One turning vector, and how many ticks it has turned:
The counts run from 0 to 326.
[ -3 -14  13   3  12  20  -9   4   1   5 -18 -20   3  -3 -11  17 -22   7
  -9   1  21   5  -1  15   6   0   1   9  -1 -13 -20   2   2 -10  -5  -4
   8  -3]
55
[ -5  13 -12  -4  -2 -13  10  -8   9   2 -10  17 -15   5  -1   1  -3  18
 -10 -15  -5  13 -20  -3  26 -14  12  16   2  -4  -3   3  20  -2  -9   2
  -3  16]
309
[-12  -1   3   1  -8  20   3  -9  16   8  -3  14  12   4  -7   7 -17  18
 -28  -8  -1  -3 -13  -7  -8 -18  -2  -3   9  15 -12   6  16   9  -4   2
  -6   9]
36
[  2 -16  14  -3 -18  15   9   8  16   5   0 -21  -2 -20  -3 -16  -7  -8
  -4 -11  -2 -16   0 -15 -12  -1  -8  10  -3 -17 -12   7   8 -11   0 -20
   6 -12]
73
[  6 -17   5   5  13  15   6   3  -4   1 -11  -8  -2  -1   7 -21  18  16
   2  11  14   8 -18   9  15 -24   3  20  -1   9  24  -2 -11  -6   5   8
  -1   6]
236
[ -7   8 -13  -1  -1  -1 -18   4  -1 -21 -14  15  13  -5  25  -1  17  -1
   8  -3  -5  -8   2   8  13  13   0   4   2  -7   8  -8   1   8  23   1
   7  13]
131
[ -3  -1  -1  -1   4  15 -20   1   3 -15 -19  13  16  -3  18 -19  21  -3
  -6  11   3  -3  -2   3   2 -17   6   5  12   7  23  -7 -11  -1  19   8
   2   7]
248
[ -5  -9  16  -2  -5   8 -15 -10   5  -8 -25  10  15   5  10   8  -2  24
 -17  14   2   5 -13  12   3 -19   3   3  10  11  16  -9  -1  -7   0  14
   3  -2]
222
[  0  -9  16  -5 -15  11  13   2  17  -3  -8 -11  -1 -19   7 -20 -13   0
  -6 -17 -13 -14  -1 -12  -7  -6  -5  16   2 -16  -3   3   7 -16  -4 -14
   8 -13]
74
[  4 -31  23  -5  -9   6   3   6  -3   9  -9   6   6   5 -12   7  14  26
  -3   0   9   0 -16   3 -12 -19 -11  -9  17  11   0  10   1 -17   6   2
 -15  -4]
208
[  2  11 -14  12 -10  -8  -6  -5  11  25   7  13  10   7  -7  14  -5  11
 -17 -11   5  -7 -18  -4   0 -12   5   3   7   3 -21   2  14  16   3  -3
 -10  10]
152
[  6   4  -4  -6 -24   3   1   5  14  -3 -10  -4 -10 -13  18 -14  -2   6
   5  -9  -8   0  -2  -7  17   5  14  24 -15 -25  -7 -11  12  -7  -2 -11
  21  -2]
100
[-13   5   9  -5 -13 -17  -4  -8   3  -3 -12  16  15   5  -4  11 -14  17
 -14  -9 -22   2 -10  -7   3 -16   3   1  25  11   3   2   6   4  -5  -8
  -8  10]
179
[ -5  -4  -3   4   3 -15  19   6   4  23  12  -8   7  -2  -5 -10   5   5
  -3 -17   0 -12 -18 -13  -1 -16 -13   3  11   9  -3  13   8   7   4 -15
 -15  13]
164
[-15   2  11  -8  10 -30   2   7  -3 -14 -14 -17  11  -4  12  -8   0  -6
   4  -8 -11 -11   6  -2   5   5 -13   6  15   3  14  11  -1   9  10 -20
  -5  20]
161
[  8  -5  19  -5 -21  -3 -23   1  12  13  -6 -21   5  -2  -5  11  -3   2
 -11  16  10   8  25   3 -16  -3  -9  15   3  -3 -11   5   5  -7  10 -21
   2 -11]
227
[-10   1  -4  -2  -4 -18 -21  -3  -1  -4 -17  31  10  -3  -3  13  -3  13
   4  -1 -10  13   2  10  18  12   7   9  18  -9 -17 -12   4   5  14  -7
   1  12]
155
[  3   5  -7  -5  -4  -4 -22  -4  13 -14 -14  25   3 -10   9 -14  11  -6
   8  -6 -14  -2  12  -1  10   9   8  15  12 -12  -6 -19   2 -16  24  -3
  11   8]
272
[-11 -14 -18   5   6   9   5  12  -6  12   1  10  -5   4 -10   8  -1  13
  20 -21   8  12 -10   6  35   5   0  10   6  -4 -23  -5  -1  -3   4   6
   7  20]
169
[-18   5   3  -2  -1  14 -16   4   4  -3 -14 -24   1  -9   6  -2 -25  -2
  -3   0   3  10  16   6  19  -3   5  25   0 -11   1  -6  -1  -3  -5  -7
  23   8]
57
[-13 -21  -3   0  13  23   2  18   4   5   1 -21   0   2  -5   5   0   5
   2  -8  27  -3  11   6   7  11 -20   5  -5  -4 -15   7   5  -2   4   0
   8  18]
29
[-20   0  10  -4  -3   1 -23   2  -5  -6 -21  -8   7   5  -1  26 -11  11
  -2   7   9  20  11  13  23  -2   0  11   7  -7   3  -5   1  -8   1   3
  15   6]
198
[  2  -6  21 -11 -26  -8 -18  -2  14   1  -7 -12   4  -5  11  -1  -7   5
  -5  17  -5   9  26  -3  -6   0 -10  21   4  -2  -5  -6   0  -9  12 -20
   6  -5]
228
[ -3 -11  11  -7 -10  16  17  -2  13 -16 -16  -2  -1 -18  12 -27  -9   1
  -3 -10 -16  -7 -12  -9   5 -13   7  14   4 -12   9  -4   4 -15  -7  -4
   8  -4]
75
[ 11   0   2  16  21   0  -8  -4   4   5 -29 -15   9  -5   8   2  -4   1
 -23  -6  11 -19 -21  11  -1 -18   1  12  -7  -4   7   0   5  10  -1   4
   1 -12]
264
[-16  13  -5  -7  -1  -6 -23   2  -1 -23 -15  -2   2   5   9  15   6   4
   1  -7   8   1  15  10  18  17  -7   5   7 -17   5   3   9   7   9  -2
  15  15]
315
[ 12   2  -9  -5 -27  -8  -6  15   9  10  16  14  -6  -6   6 -15  25   0
  13   0   4   5   7 -14   1  10  -1  12   2 -14 -12  -4   5  -1  25 -15
   4   4]
114
[ -1   2   4  -2  -8  12 -27   4  -7  10  -6  -3  10  10   0   7  11   8
   3  22  24  19   2  10  15 -26   4  12   9   8   9  -5  -6  -1   9   7
   2   6]
224
[-18  25 -24   8   9 -12   1  -3   4  12  -1  -3   9   2   6  -5  -1   4
 -11  -5  -2  -3 -13   0  20 -22   5  13   0   8   1   0   5  25  -1  -6
  -1  18]
150
[  7 -10   3   9  -9  22  -3  -4   9 -15 -25  10  13  -7  19   6  11   7
 -12 -11   0 -28 -22  -1  -7  -3  -1 -10  -3 -16   2  -4  11   3   4  14
   4 -12]
104
[-19  10  -6   3 -12  28  -9   9  14   4  16 -19  14 -10   3  -6 -12 -11
 -12  -4   4  -8  13 -11   4 -14  -3  10   3  -6  -4   1   7   6   2  -3
  19   9]
59
[ 21  -1   1  -2  -1 -16   4  -8  15  14 -21   7 -18  -4  -8  -3 -11  11
  -6 -23  -8   4 -14  -1  11   3   7  21  -6 -15 -24  -8  14 -12   1  -8
  -2  -4]
283
[ -1 -14   6   0   4 -15  22   2   5  22   3   0   5   2 -12   3  -5  11
  -6 -23  -6 -10 -22  -9  -4 -14  -7   1  12   7 -16  12   9   5   3 -15
 -16   1]
165
[-17   0   9 -15 -22   1   3  -1   6 -10   8  11  14  -4   7 -17  12   7
   3   0 -16   4  -1 -15   2 -23  -5   4  20  14  22   5   0  -9   6   0
   2  16]
205
[-11  18  13 -10  -9 -24   5  -4   9 -15 -13   0   2   5   8  -1   6  10
 -21  -5 -11  -9  -2 -12  -9  -8  -9  -2  21   1   5  16  16  12   3 -18
 -13   7]
320
